In the data rows, 128 means zero.
Here are some points:
[106 144  71  95 163  91  86 111 168 130 142 166  49  80 124 155  52 160
 130 108 113 161 154 182]
[130 132 137 153 119 129 153 124  91 133 138  89 135 110 122 113 157 108
 130 108 142 111 136  91]
[109 138 127 136 145 154 130 141  92 125 139 114 123 128 110 121 121 134
 144 143 132 154 131 160]
[170  94 187 178  96 132  94 135 192 121 135 142 157 171 137 144 126  61
  79 124 143  61  87 102]
[154 120 110 127  98 128  97 133 151 107 128 120 122 154 141 127 118 109
 108 139 135 120 146 116]
[168 100 130 114 141 141  77 162 189 114 119 157  96 158  93 150 127 130
 118 160 112 123 133 164]
[153 100 183 155  81 147 121 165 139 143 152 118 190 158 104 121 165  88
  99 171 129  67  89  98]
[183 128 180 170  73 152 178  91 130 131 139  89 214 123 154 112 130 101
 120  72 139  71  92  48]
[171 134 195 162  92 155 153 104 148 147 146 121 168 146 160 159 147 104
  97 109 121  80 110  72]
[145 123 204 200  81 206 174 122  96 120  85  90 251 177 120  90 197 121
 121 115 148 113  91  70]
[147  80 133 143 108 122  59 169 213 107 110 151 114 174 118 120 137  78
  88 156 121  92 100 119]
[119 158 150 121  79 179 206 117  33 143  97  79 186 130 146  79 214 157
 148 111 114 136 134  72]
[162  81 167 145 104 141  52 153 198 104 131 156 132 172 124 157  75  74
  71 132 149  70  54 136]
[136 107  93  92 144 120  62 174 193  99 117 188  71 148 120 141  83 143
 122 148 117 130 117 167]
[ 94 129  47  94 167 122  74 142 128 132 108 158  34  96 122 135  73 194
 148 135 134 189 128 196]
[108 165 151 138 141 139 226 122  22 113 114  64 207 120 139  95 189 118
 172 104 140 129 129  98]
[113 153 150 158  91 172 220 115  30 165 139  55 202 143 138  93 175 106
 142  94 135 129 150  60]
[163  81 155 133 104 131  73 154 251 124 163 178 122 139 105 180 101 113
  71 141 122  54  68 132]
[130 142 204 176 111 164 180  87  38 146 116  83 207 157 133  92 178  94
 148  89 156 122 152  54]
[134 134 139 112 147 101  81 136 167 130 129 162 101 149 150 167  90  99
 108 135 104 113 110 143]
[122 165 151 113 104 157 208 108  45 140 135  62 185 125 128 104 211 129
 151 110 143 143 100  93]
[156  95 126  96 136 103  70 153 209 124 137 170  72 168 153 173 102  95
  87 158 143  78  95 140]
[142 127 153 138 105 144 123 107 118 140 100  98 170 145 108  98 160 133
 135 119 130 123 137  91]
[118 169 140 123 131 136 186  90  64 138 138  94 149 121 144 120 151 143
 158 121 105 149 147 107]
[162  93 109 125 129 130  36 155 206 100  98 173  76 164 125 129 113 115
  98 183 130 116 106 155]
[134 148 166 157 121 137 181  85  73 133 109 101 190 119 116 111 164 139
 138 102 106 130 149  90]
[126 108  76 112 190  85  55 153 182 118 143 180  40 126 110 147  51 133
 130 137 128 147 164 207]
[127 132 198 198  91 169 183 110  69 114 130  72 224 167 122  89 213  93
 136 126 126 117 159  62]
[163  82 190 206 104 167  92 157 174 124 141 130 173 190 130 107 144  57
  91 125 161  80  90  98]
[132 129 109 108 156  85  70 151 182 111 126 170  66 136 108 156  72 106
  93 144 132 130 103 170]
[166 117 161 166  86 150  92 139 194 136 149 147 137 159 154 146 108  96
 105 140 139  69  90  90]
[112 152 101 128 125 143 198 122  31 152 119  90 145  94 117  95 161 165
 184 106 118 174 172 106]
[141 119  97 102 129 117  98 141 156 114 127 137  97 126 117 133  75 137
 124 139 131 120 129 145]
[135 130 135 131 135 123 101 123 176 123 140 150 103 103 113 150  99 116
 117 122 135 122 111 145]
[122 120 127 116 151 103 128 138 138 113 116 159 123 135 131 153 115 138
 122 135 126 122 135 147]
[124  96  57  99 170  75  32 179 204  86 127 174  26 134 120 158  55 142
 118 157 135 150 128 189]
[169  90 145 128 106 122  47 164 211 104 125 159 122 169 109 152 103  98
  91 164 127  67  73 130]
[118 142 122 150 133 128 145 143 124  98 109 115 148 133 126 120 148 126
 135 135 131 118 111 115]
[115 144 105  89 146 119 114 116 136 152 145 136 101 113 145 147 102 138
 129 129 105 151 126 147]
[139 136 192 171  70 192 198 124  66 140 108  87 243 162 146  70 226  89
 134 119 136  96  92  56]
[127 109 132 132 140 114  92 131 170 123 147 162 119 155 123 147 113 101
 115 150 140 128 114 153]
[134 132 143  99 157 104 114  94 145 125 137 151 103 121 132 149 102 131
 142 128 123 157 129 140]
[145 137 224 195  82 163 153 124  94 137 104 108 211 152 130  95 175  89
 121  94 143  86 105  48]
[162 101 176 156  93 137 138 160 168 103 131 144 167 137 133 117 155  90
 122 147 128  50  76  79]
[166 104 187 178  88 131 124 136 170 106 134 103 168 160 132 145 128  72
  97 132 149  40  84  80]
[ 79 155  72  93 179 107 150 117  70 142 142  97  79  84 125 116 122 170
 164 116 141 201 187 185]
[144 142 197 187 107 141 180  79 102 127 124  88 219 143 152 120 170  76
 133  91 144  97 125  50]
[140 124 183 177  86 142 155 130 136 113 135 120 163 139 143 131 118  90
 124  99 125  68 117  79]
[143 121 125 120 125 158 147 134 119 126 129 115 140 117 120 109 141 151
 147 115 132 139 127 123]
[178  91 157 162  99 142  50 146 237 123 150 180 115 168 164 163  79  78
  82 144 139  54  83 108]
[151 112 181 143 101 142 125 104 158 145 127 140 166 140 132 143 141 103
 116 130 127  94 101 116]
[123 124  66  85 163 106  79 149 151 111 126 154  49 111 109 139  69 153
 124 162 118 167 138 215]
[116 126  49  85 202  45  27 123 206 114 145 201   0 130 123 177  31 118
 122 156 113 159 158 218]
[ 82 163  67  78 168 112 151 123  96 150 132 145  92 102 133 118 126 171
 176 141 112 178 159 161]
[137 145 186 186  81 182 216 106  48 110 116  66 239 126 126  91 179 124
 165  83 148 120  98  48]
[140 134 210 172 106 182 174  93  82 120  99  91 223 174 121 107 182  91
 152 116 161 125 127  80]
[ 89 159  91 122 147 141 172 129  25 138  90  91 157 109 132  63 197 170
 174 130 108 210 172 121]
[110 163  93 124 143 135 192 145  50 141 105  90 131  97 113  96 200 161
 169 129 111 174 157 125]
[125 113  59  76 175  90  58 156 182 116 131 173  37 126 121 170  78 172
 116 154 126 136 135 188]
[138 163 198 172  72 180 206  94  51 128 112  50 212 146 137 101 196 108
 119  90 143 102 131  52]
[153 101 184 176 124 138 100 110 157 102 133 141 155 164 138 136 117  83
 110 130 158 101 118 122]
[106 163  91 124 142 132 138 119  96 138 107 116 106  98 131 112 142 144
 155 120 120 163 139 120]
[ 86 181 126 114 132 125 208 118  46 168 126 100 162 113 147 107 171 144
 164 103 109 162 166 101]
[122 139 154 142 103 126 150 138 106 111 144 113 149 135 144 129 138 114
 135 112 129  92 106 101]
[139 150 177 171  99 169 168 108 128 119 117 111 149 152 126 104 176 110
 127 135 120 112  98  92]
[160 123 150 151  82 152 117 115 157 148 127 121 124 131 131 138 102 111
 108 111 141  89 102 107]
[ 85 146  55  90 177  96 126 145  83 137 125 122  59  86  94  94 130 166
 158 117 131 199 195 174]
[138 101 122 126 121 132  97 153 174 119 142 136 110 135 105 162 112 121
 100 147 125 103 122 125]
[146 132 152 144 113 131 128 133 150 153 135 126 132 149 133 154 153 102
 105 115 123  86 123  87]
[ 81 198 104 114 179  98 156  95  68 132 137 113  97  79 136 123 122 145
 172 127 109 197 151 153]
[162  82 164 139 112 107  63 122 227 109 124 164 125 159 144 156  80  74
  69 138 144  45  96 141]
[ 84 148  72  81 162 110 152 120  75 156 145 128  97  98 120 104 124 172
 155 143 106 195 164 164]
[ 97 136 110 125 160 114 144 104  96 125 145 131 108 129 130 129 105 132
 140 125 142 178 163 161]
[153 120 129 119 128 110 109  94 169 130 146 130  92 117 138 168  92 127
  99 109 132  99 118 128]
[136 118  36  79 165 105  34 149 203 146 141 196  18 103 141 177  33 169
 139 145 121 151 140 193]
[166  99 191 175 110 131 114 101 150 111 129 143 181 145 142 137 110  75
 106 121 133  73  81  95]
[165 100 176 179  94 135 105 113 144 106 128 115 164 134 122 120 145  81
 106 113 151  91 105 107]
[158 106 154 147 105 134  99 132 175 105 125 142 153 157 144 126 112 103
 131 158 133  93 113  92]
[153 130 167 128  65 163 135 128 114 124 110 116 182 160 149 104 171 116
 113 125 120  93 105  81]
[103 145 157 154  92 159 199 109  75 129 141  80 189 128 130  88 168 134
 160 119 108 131 159  77]
[108 148  82  89 155 105 124 128  95 127  96 146  89  90 117 117 106 177
 161 102 124 179 157 157]
[119 155 128 115 120 138 206 102  58 150 119  99 194 101 115 108 170 150
 159  99 121 151 136  89]
[ 80 178 101 126 144 120 182 110  66 143 135 105 118  91 134 104 150 189
 169 119 111 158 166 113]
[137 136 183 184  76 169 193 134  79 141 128  94 220 139 129  74 205 107
 127 131 122  94 124  49]
[130 105  53  87 186  77  50 150 178 117 135 167  21 117 129 154  63 131
 115 152 135 144 130 207]
[177  87 175 147  96 163  73 171 201 116 109 164 155 190 136 140 134  60
  82 158 145  67  70 120]
[138 124 165 151 105 146 147 120 120 115 131  99 173 167 138 105 172 120
 112 135 117 112 143  81]
[131 147 178 154  80 164 209 109  72 160 143  79 183 128 145  93 226 110
 132 109 121 118 111  72]
[130  96  37  55 168  85  34 158 202 125 127 184  10 115 124 174  21 148
 101 134 148 152 146 211]
[ 81 152  58  76 154 104 156 120  75 131 127 105  78  85 112 122 120 193
 168 121 135 204 171 162]
[158 121 154 119 121 138 118 111 167 133 121 145 161 129 121 149 147 131
 107 153  96  93 102 113]
[141 105 208 174  87 170 142 132 148 131 137 118 193 178 146 114 166  70
  94 143 137  78  80  82]
[ 77 161  75  87 147  99 176 126  51 131 136 102  99  89 123 115 125 170
 172 125 119 166 165 135]
[139 113 178 151  99 143 108 128 171 129 150 141 160 168 139 142 102  88
  99 139 151  77  85 115]
[133 128 117  99 139 109 100 119 174 145 149 143  95 129 103 174  91 130
 101 143 132 130 114 166]
[111 147  55  38 194  99 115 126 149 125 102 183  64  81 128 151 112 178
 145 144 104 163 130 184]
[ 97 139  57  74 159  94 123 121 150 141 136 148  49  96 132 131 118 181
 145 153  82 165 177 197]
[125  90  73  97 152  99  74 136 183 128 185 155  51 114 132 184  72 145
 110 145 137 138 145 188]
[109 156 123 131 138 132 194 111  47 116 141  74 131  94 115  96 156 146
 169  97 136 166 167 121]
[109 153  93  90 155 115 135 100  89 151 121 139  99 100 114 122 129 176
 156 113 123 189 154 170]
[110 139  83  97 137  95 130 116 119 114 135 117  68  75 143 139  79 159
 148 108 118 151 153 159]
[162  83 163 131 114 126  81 137 202 105 143 146 143 177 146 146 115  96
  94 151 131  80  94 127]
[156  72 132 164 123 152  55 169 212 105 119 173 126 159 134 146  76 104
 101 159 150  94  84 150]
[107 136  87  99 156 138 109 131  93 157 120 127 107 131 144 117 127 142
 145 141 115 173 172 133]
[131 153 178 177  92 183 216 104  42 153 114  61 216 147 143  94 196 123
 154  91 168 129 107  77]
[130 104 127 134 143 127  63 168 188 116 137 181  90 140 119 147  70 108
  95 174 132 129 116 171]
[206  78 182 162  85 154  65 157 234 114 149 154 141 159 135 156 111  75
  65 134 134  43  65 115]
[101 135 116 145 135 151 150 110  79 133 135 105 140 126 134 128 120 138
 151 113 144 165 149 133]
[136 123 195 207  85 161 137 133 106 127 115 103 192 178 141  96 174  71
 103 131 159 113 105  71]
[100 138  95  99 161 117 121 120 118 130 111 151  97  88 103 122 107 188
 148 138  96 185 151 172]
[166  66 103  87 130 111  57 133 232 121 129 176  79 116 104 160  85 149
  92 140 117 106 105 159]
[141  80 162 139 134 116  90 142 174 110 154 154 115 158 137 157  78  88
  99 146 142  95 100 157]
[140 124 190 175  82 149 145 139 111 114 133  93 180 165 141 109 172  75
  88 123 155  77  82  78]
[173 106 169 149  94 123 102 120 188 133 122 157 170 139 123 133 134  90
  85 121 120  61  78  87]
[ 79 147  65  77 158 113 163 111  63 125 125 112  93  98 114 118 115 200
 189  93 135 196 191 151]
[ 92 185  93 100 147 132 199 114  55 168 149  82 106  85 124 115 164 182
 160 121  98 178 169 129]
[103 149 106 118 157 114 153 143  93 132 135 104 114 106 136 120 128 135
 161 130 139 159 127 142]
[128 149 194 174 104 161 210 123  63 124 137  73 207 138 134 107 194 117
 163  96 141 106 136  57]
[127 131 142 130 122 115 113 134 161 143 142 160 115 153 154 158 101 101
 101 139 108 123 114 123]
[131 156 159 134 118 133 153 123 107 123 117 110 148 131 117 115 149 102
 115 123 135 129 117 117]
[118 159 177 143 113 149 215  85  57 173 128  76 203 110 139 102 190 120
 150 103 120 123 115  71]
[ 78 164  61 107 184 124 155  88  47 141 118  91 100 103 108 115 117 179
 185 110 144 222 196 178]
[137 141 128 143 108 123 168 123  95 136 131  93 141 123 140 114 151 134
 118  90 147 122 134  96]
[107 136 146 133 110 148 207 130  45 138 115  74 198 131 112  81 221 125
 161 122 130 152 140  85]
[140 120 164 152 101 106 126 121 133 121 121 113 150 131 139 111 143 113
 116 138 131 102 127  97]
[137 105 148 147 127 153  81 133 177 116 120 149 137 174 114 128 126  94
  94 136 152 125 116 127]
[111 152 110  87 119 132 164 136  82 137 130  94 116 122 120 121 171 152
 133 134 122 136 129 137]
[114 142 189 177  98 159 194  98  86 150 130  79 201 122 150  99 164 107
 118 113 139 109 136  59]
[ 85 146  60  71 177 102 142 121  71 113 102 122  95  97 137 134 126 196
 169 120 133 200 151 171]
40 more points follow, each with its number after it:
[153 108 172 164  83 156 111 122 156 120 136 116 179 175 146 108 174  99
  97 149 122  84 132  87] 0
[147 113 192 163  94 154 147 121 132 126 113 120 194 163 144 121 174  91
  94 130 128 102  71  93] 1
[106 150  59  65 151  99 124 140 104 140 131 124  68  97 105 132 143 171
 130 137 131 174 144 170] 2
[168  78 172 143  89 155  60 143 221 128 138 168 143 152 128 155 127 112
  78 144 119  43  91 103] 3
[145 121 189 183  77 164 161 147 103 122 127 101 207 160 132 101 196  88
 120 136 116  74  98  62] 4
[108 133 160 154 124 139 195 120 100 132 135  98 179 122 115 110 187 137
 151 140 120 132 139 103] 5
[111 135  91 104 152 104  84 128 138 118 123 150  79 124 122 142  73 135
 128 112 152 138 128 160] 6
[140 135  58  99 184  86  65 120 185 145 118 189  42  92 138 163  66 161
 133 122 100 154 128 198] 7
[124 137 130 151 133 123 137 143 129 109 103 135 142 120 128 120 137 111
 143 123 118 124 122 112] 8
[150 122 122 116 102 125  97 148 173 138 112 153 110 144 137 142 114 144
 107 136 110  81 126 103] 9
[130 137 195 165  93 150 154 123 132 139 157 117 180 138 146 124 150  91
 111 128 109  78  92  77] 10
[138 104  95 106 144  86  59 132 169 111 131 141  59  86 112 141  80 130
 116 114 138 117 129 188] 11
[116 121  57  61 160 104 118 147 113 116  97 152  77 102 113 134 101 205
 142 133 112 190 162 177] 12
[158 107 194 197  64 162 125 137 115 132 101 112 198 179 117  82 198  65
  90 137 137  89 129  50] 13
[ 82 157  42  47 175  90 122 137 130 129 122 162  61  81 132 157  97 184
 160 125  90 150 155 174] 14
[118 124 142 169 127 154 144 105  96 128 140 106 160 145 138 113 120 112
 134 111 148 143 157 120] 15
[142 103 149 147  89 152  90 142 171 136 131 155 138 173 136 127 106  92
  83 169 135  86  83 130] 16
[128 128  51  73 154  82  79 153 162 106 129 176  37 103 129 158  86 144
 129 134 114 152 130 203] 17
[ 91 157  76  87 167 107 171  96  61 147 127 113 126  88 128 122 132 183
 170 112 116 189 178 133] 18
[118 125 118 141 140 163 136 134 113 122  82 123 159 129 121 105 161 153
 149 122 145 167 133 138] 19
[169  96 159 141  86 132  91 151 199  99 142 147 140 174 119 145  97 100
  87 136 136  59  91  96] 20
[133 153 190 170  75 160 225 112  47 113 129  73 224 143 148  76 206  97
 132 104 124 104 127  49] 21
[ 83 142  70  86 169 122 167 137  42 128 126 102  93  92 112 113 135 164
 162 137 146 204 166 187] 22
[149 125 173 170 102 164 148 128 109 130 143  82 176 171 139 124 160  73
 108 122 152  99  93 100] 23
[ 67 172  52  62 161 121 179 104  12 159 132  87 100  76 112 105 143 188
 160 120 120 234 204 173] 24
[110 172 137 116 114 136 196  96  53 163 101  84 191  76 114  88 174 151
 156  91 112 151 133  81] 25
[ 97 186 125 107 142 147 185  97  48 152 130  98 144  97 146 100 158 149
 166 120 110 174 152 121] 26
[105 106  65  68 192  98  58 121 177 127 127 180  18 118 116 182  53 153
 129 132 136 163 142 211] 27
[ 76 159  50  73 166 133 201 142  24 141 118  85 120  79 116  80 200 199
 188 126  89 215 198 133] 28
[ 92 123  82  85 163  94 136 142 147  90 124 131  82 105 107 136 122 165
 144 138 127 150 134 194] 29
[146 113 180 193  70 144 125 127 153 123 149 134 170 156 155 128 109  83
  80 126 155  60  97  86] 30
[117 121  40  71 181  82  43 145 183 129 134 199  39 107 121 179  36 166
 130 139 123 152 145 202] 31
[159 103 109 112 138 115  52 122 200 150 121 182  85 120 125 163  81 127
 108 116 129 111 112 151] 32
[ 94 154  65  69 159  96 115 120 127 152 143 148  52  77 132 147  92 181
 149 134 110 173 140 189] 33
[135 130 140 150 118 151 141 123 110 130 131 110 148 124 138  97 120 117
 144  94 129 138 139  98] 34
[183  83 195 173  90 132  85 125 208  91 166 134 157 185 136 173  94  74
  79 156 146  51  89 113] 35
[ 99 148  89 112 163 118 153 141 117 111 116 121 131 108 120 118 139 154
 168 128 122 156 154 145] 36
[131 137 136 127 112 113 153  89 116 135 148  98 135 109 144 137 133 144
 133  92 131 129 148  92] 37
[108 147 140 145 123 126 174 114  68 133 103  91 166 128 131  93 164 114
 140 103 134 146 145 100] 38
[110 141 137 161 158 136 173 125  63 142 126 102 142 116 103  94 163 118
 163 108 123 153 181 105] 39
Which of these numbered points is nearest to each point below, ignoring the 2 directions in which the first points spread most? Its number follows each.
[ 75 164  83 110 190 132 188 119  19 138 125  90 109  97 106  83 164 172
 195 104 123 212 225 153] > 39
[ 88 162  67  95 164 144 186 142  43 155 118 102 105  93 103  82 183 192
 193 136 102 197 188 135] > 28
[120 123 189 172 118 153 181 106  76 117 137  97 213 152 146  97 164  98
 149 110 142 129 149  77] > 15
[130 128 161 173  86 128 123 128 130 130 143 122 159 146 151 114 109  99
 111 133 131  96 109  85] > 30
[128 121  90  90 179 106  63 129 179 137 120 168  61 134 113 179  59 144
 122 121 144 148 125 187] > 27
[ 79 167  62  58 204  77 155 101  70 117 128 126  90  55 125 133 110 193
 189 111  93 195 182 173] > 18
[129 110  84 114 128  72  73 151 209 115 172 156  43 123 141 168  50 131
  80 163 118  97 115 174] > 30
[121 147 170 171 102 151 182 102  77 120 126  91 181 108 132  92 161 130
 146  74 125 117 141  77] > 34
[136 123 110 156 102 128 110 145 102 145 106 130 144 144  96 108 150 128
 128 148 122 135 154 105] > 13
[ 83 156  35  74 183 105 132 141 119 102 113 137  71  85 116 128 105 177
 170 142 125 190 160 183] > 36
[146 117 221 185  98 178 177 112 106 126 141  85 236 169 130 122 170  96
 134 130 162  90 110  89] > 35
[130  89  56  69 169  96  33 148 197 104 112 190  45 117  98 160  62 157
 109 157 115 152 141 205] > 12
[118 122 141 122 137 151 132 138 101 117 125 120 142 160 117 124 147 131
 136 143 140 155 129 141] > 22
[103 152  87  95 124 144 144 129  87 123  99 106 147 109 115 102 152 189
 175 131  99 159 178  99] > 9
[120 137 168 152 136 129 182 130 108 128 148 108 143 127 128 141 164 119
 118 140 128 135 134 125] > 5
[111 115  78 109 144 109 133 114 151 129 133 124 102 111 115 133 128 155
 131 142 121 138 141 167] > 5
[104 143 122 144 119 124 185 105  45 136 101 100 174 112 131  91 174 130
 154  97 141 159 144 107] > 38
[155  84 220 187  84 149 124 131 166 135 165 115 176 186 141 148 140  33
  72 136 166  54  83 105] > 23
[ 87 161  98  94 175 112 151  96  96 144 152 120  80  88 106 161 125 162
 160 113 123 169 169 167] > 27
[147 102 174 164  98 118 111 144 200  90 142 138 158 161 133 146 135  78
  90 140 131  48  69 128] > 29
[116  97  97 112 135 136  99 170 141 124 111 141 110 116 111 115 142 139
 125 136 119 148 130 154] > 28
[107 153  46  56 169  95 116 117 110 150 113 141  78  67 112 128 110 185
 157 123 108 186 142 160] > 25
[149 146 201 177  70 156 175 137  91 121 124  79 202 151 130 106 189  82
 113 126 141  91  89  65] > 17
[124 160 112 135 126 145 176 121 103 143 121 125 137 127 149 133 130 146
 140  97 134 140 139 106] > 31
[132 119 174 154  86 159 144 136 121 137 132 115 178 168 140 114 152  99
 102 145 126 106 105  91] > 16
[176  94 193 183  92 149  94 115 205 146 125 149 167 161 140 144 123  72
  74 111 138  45  87  74] > 32
[128 108  71  95 158  73  68 170 176 123 152 172  37 102 114 159  70 135
 119 149 126 118  98 190] > 17
[ 86 156  49  96 146 155 183 122  21 142  84  83 110  84 112  76 191 197
 184 140 124 250 179 163] > 19
[120 164 159 170 113 132 191 105  24 148 110  62 192 125 134  75 177 112
 154 105 127 152 164  69] > 38
[138 120 115 116 125 107  82 137 191 133 148 170  65 140 125 175  55 119
  98 134 121 103 125 154] > 30
[104 124  62  64 198  53  74 117 163 125 133 169  40  82 113 169  55 181
 138 143 131 174 162 216] > 18
[ 85 158 120 102 148 101 145 118 129 133 156 143 102  94 145 135 110 146
 142 125 106 132 138 154] > 10
[127 146 157 130 109 138 179 105 101 148 131 109 169 124 133 122 159 126
 139 122 120 102  96 115] > 33
[173  65 203 168 100 144  60 135 221 120 146 144 156 183 152 164 104  46
  62 123 172  32  78 112] > 27
[137 102  69  70 159  87  43 135 221 127 139 182  59  78 120 186  41 146
 107 126 122 112 105 188] > 25
[166 109 184 174  64 166 135 126 121 117 126  81 170 164 134 119 165  89
  83 126 159  87 108  67] > 24
[108 125  77 101 156 120 110 155 146 105 124 137 103 124 128 138  93 149
 145 156 141 153 140 166] > 36
[ 82 135  60  73 199  87 104 134 108 138 139 152  69 106 105 120 108 183
 171 140 115 207 178 201] > 5
[121 105 163 140 106 144 164 146 104 116 118  92 182 146 130  98 200  94
 118 137 138 116 123  95] > 28
[ 97 175 139 119 113 155 204 105  67 154 111 104 179 105 133 101 167 143
 167 110 105 119 118  90] > 14
[ 89 149 108 120 165 129 194 122  39 124 130  77 138 101 124 102 160 165
 190 100 122 174 175 135] > 36
[133 121 160 148 118 121 118 109 152 114 158 131 137 137 127 139 109  98
 102 142 144  97  95 131] > 35
[ 88 175  89  90 147 130 189 121  46 147 108 113 115  90 127 101 185 180
 171 110  97 183 171 151] > 17
[159  84 158 152 114 132  78 130 163 106 123 159 157 164 119 145  85 109
 109 119 148  87 125 124] > 31
[140 136 174 164  85 134 150 141 156  95 148 126 152 150 143 139 144  99
  91 132 133  67  83 113] > 21
[ 95 189 138 142 110 142 238 124  44 116 134  69 182 115 123 107 179 150
 159 115 122 139 133 110] > 29
[151 104  98  89 138 119  89 131 191 130 151 151  88 105 118 148  88 176
 123 141  89 130 142 167] > 3
[132 106 106 101 147  98 104 138 183  83  99 159 106 116 145 147  89 149
 129 126 108 102 118 134] > 14
[132 135 107  83 153 105 120 121 109 148 103 138 128 103 109 145 138 139
 142 114 110 135 119 153] > 25
[169  80 199 167  97 137  86 136 227 115 128 158 169 178 133 156 142  73
  59 156 150  71  44 121] > 1
[126 164 164 147  73 168 222 134  91 149 121  83 189 118 142  94 203 142
 131  95 107 105 111  58] > 9
[143 100 139 120 107 113  99 146 188 124 153 146 118 139 147 145 117 115
 112 145 139  90  91 128] > 33
[111 132  49  95 178  97  79 159 114 122  96 150  54 112 107  98 125 162
 153 160 116 200 167 178] > 13
[145 108 176 150  95 140 133 136 173 131 142 149 164 162 135 155 123  90
  96 158 103  68  83 105] > 10
[131 110  37  47 173  85  34 136 179 140 134 169  29  80 115 150  55 166
 124 144 131 186 122 223] > 25
[ 90 148 134 117 159 121 170 112  78 133 131 115 113 131 125 101 163 152
 158 137 120 175 157 147] > 5
[ 98 138  99  97 160 107 135 127 109 132 116 143 112  99 119 125 144 157
 140 134 129 183 113 180] > 1
[138 112 116 119 126 122 146 126 106 140 127 121 141 112 147 128 137 130
 131 122 108 127 146 115] > 18
[149 116 171 149  71 158 152 131 132 103 130 117 188 146 112 113 141  97
 120 119 134  77 119  67] > 20
[131 115 132 123 171 121 100 120 122 100 127 140 120 165 115 149 116 115
 122 128 152 142 137 163] > 27
[ 82 181  64  93 169 149 195 120  55 149 129  83 113  75 108  91 171 206
 193 149  89 229 201 148] > 5
[114 135  78  79 158 132 138 122 102 109  92 128 122 117 129 119 122 184
 180 121 118 181 146 147] > 12
[166 106 214 171  90 167 111 122 199 140 134 141 185 169 124 129 142  65
  81 145 123  64  74  89] > 26
[118 149 119 122 128 131 135 107 131 135 142 118 103  92 116 124 129 137
 134 111 118 146 130 135] > 33
[103 158  40  71 215  51  54 127 192 108 147 200   0  87 142 177  39 138
 133 150 102 182 135 225] > 26
[153  98 174 158  81 128  86 172 224 141 142 163 124 155 134 160 127  94
  68 155  91  29  77  87] > 9
[141 101  91 106 158  88  48 138 205 110 127 185  52 138 125 162  64 111
  87 139 141 123 120 168] > 38
[109 135  45  70 173  71  68 147 176 124 120 177  35  78 119 169  57 179
 133 122 122 148 147 199] > 31
[142 107  91  54 147 101  48 154 191 115 138 193  62 121 117 168  89 139
 102 156 138 112  71 191] > 2
[127 138  70  80 162  87 106 111 170 130 152 134  55 103 130 174  66 158
 133 107 125 135 144 165] > 37
[105 151 130 136 130 146 176 116  41 135 105  89 181 112 125  93 167 136
 158 109 138 166 153 113] > 38
[ 92 155 140 133 123 122 210 111  53 121 124 116 166  88 128  99 136 159
 171  91 139 158 144  98] > 31
[150 108 203 189 101 156 107 152 166  92 121 132 170 156 114 132 143  84
 114 117 146  60  74  99] > 8
[140 119  53  66 194  92  52 121 183 140 121 193  23  95 139 178  60 150
 133 139 115 178 153 199] > 32
[161 102 146 139 142 129  93 148 163 128 125 163 129 126 129 129 123 103
 124 140 113  97 110 134] > 8
[115 154 121 124 132 134 198 148  81 138 118 104 153 119 151 109 176 135
 166 121 125 155 157 115] > 36
[110 141  50 104 171 109 104 140 113 132 130 130  46  94 112 108 107 155
 150 149 117 204 176 192] > 13
[115 125  49  89 185  75  67 106 192 124 129 175  58  91 138 162  60 150
 123 115 128 164 160 194] > 18
[ 86 145  69  89 207 108 155 112 104 137 137 107  70  77 114 154 113 194
 169 100 114 214 171 180] > 27
[157  96 138 128  99 123 101 153 199 128 114 134 140 144 131 149 141 100
  81 111 136  64  72 112] > 2
[116 117  84  97 168  97  81 180 160 118 124 159  62 128 140 146 111 143
 120 162 104 132 134 176] > 4
[134 113 142 137 134 143 120 138 120 116 141 120 129 113 100 107 140 126
 117 129 135 126 144 143] > 22
[102 157 100 121 153 134 191 111  37 136 120  82 120  93 146 108 169 178
 188  88 121 181 175 144] > 17
[151 118 195 163  88 136 144 147 158 103 145 128 179 165 136 132 125  75
  98 122 134  57  81  83] > 21
[177  99 209 189 102 128  95 112 195 109 130 157 185 167 142 150 104  72
  78 124 134  52  81 104] > 18
[107 165 202 193  79 165 228 111  47 118 161  45 204 154 138 105 196  85
 127 103 151 112 134  57] > 35
[170  88 191 154  74 136  66 174 223 114 145 184 139 165 130 125 125  78
  58 170 114  42  53 119] > 4
[141 128 173 167  98 132 149 108 134 124 144 104 155 164 149 103 153 107
 115 129 113 111 143  80] > 0
[161 106 204 189  89 172 122 131 132 123 126 126 192 179 138 105 168  72
 100 131 154  90 101  70] > 38
[172 111 209 179  73 168 147 114 143 140 131 112 207 155 134 118 177 101
 114 120 127  67 114  51] > 3
[135 133 174 154 128 149 167  89 128 129 130  99 174 116 122 147 161 125
 130 101 144 132 124 112] > 27
[130 110 101 124 128 114  68 127 175 145 123 161  78 116 118 141  95 137
 112 132 123 107 120 162] > 32
[107 132 128 109 142 126 146 116 113 129 109 136 137 123 123 117 159 137
 137 138 134 156 112 142] > 1
[ 90 162  60  75 167 115 136 130  83 155 142 144  81 102 123 117 112 171
 150 155  97 202 164 186] > 16
[137 115 105 110 117 121 115 121 161 136 140 145 118 142 145 140 113 128
 117 128 131 107 122 124] > 18
[103 167  66  88 149 118 183  86  87 143 132  92  90  68 135 130 107 180
 163  87 116 181 186 143] > 37
[160  86  94 104 140  96  32 149 216 113 132 184  62 140 126 161  70 106
  90 142 134 108 125 180] > 38
[ 52 179 111 121 157 123 188  97  32 139 163  87 101  87 138 110 129 170
 184 126 115 208 196 143] > 35
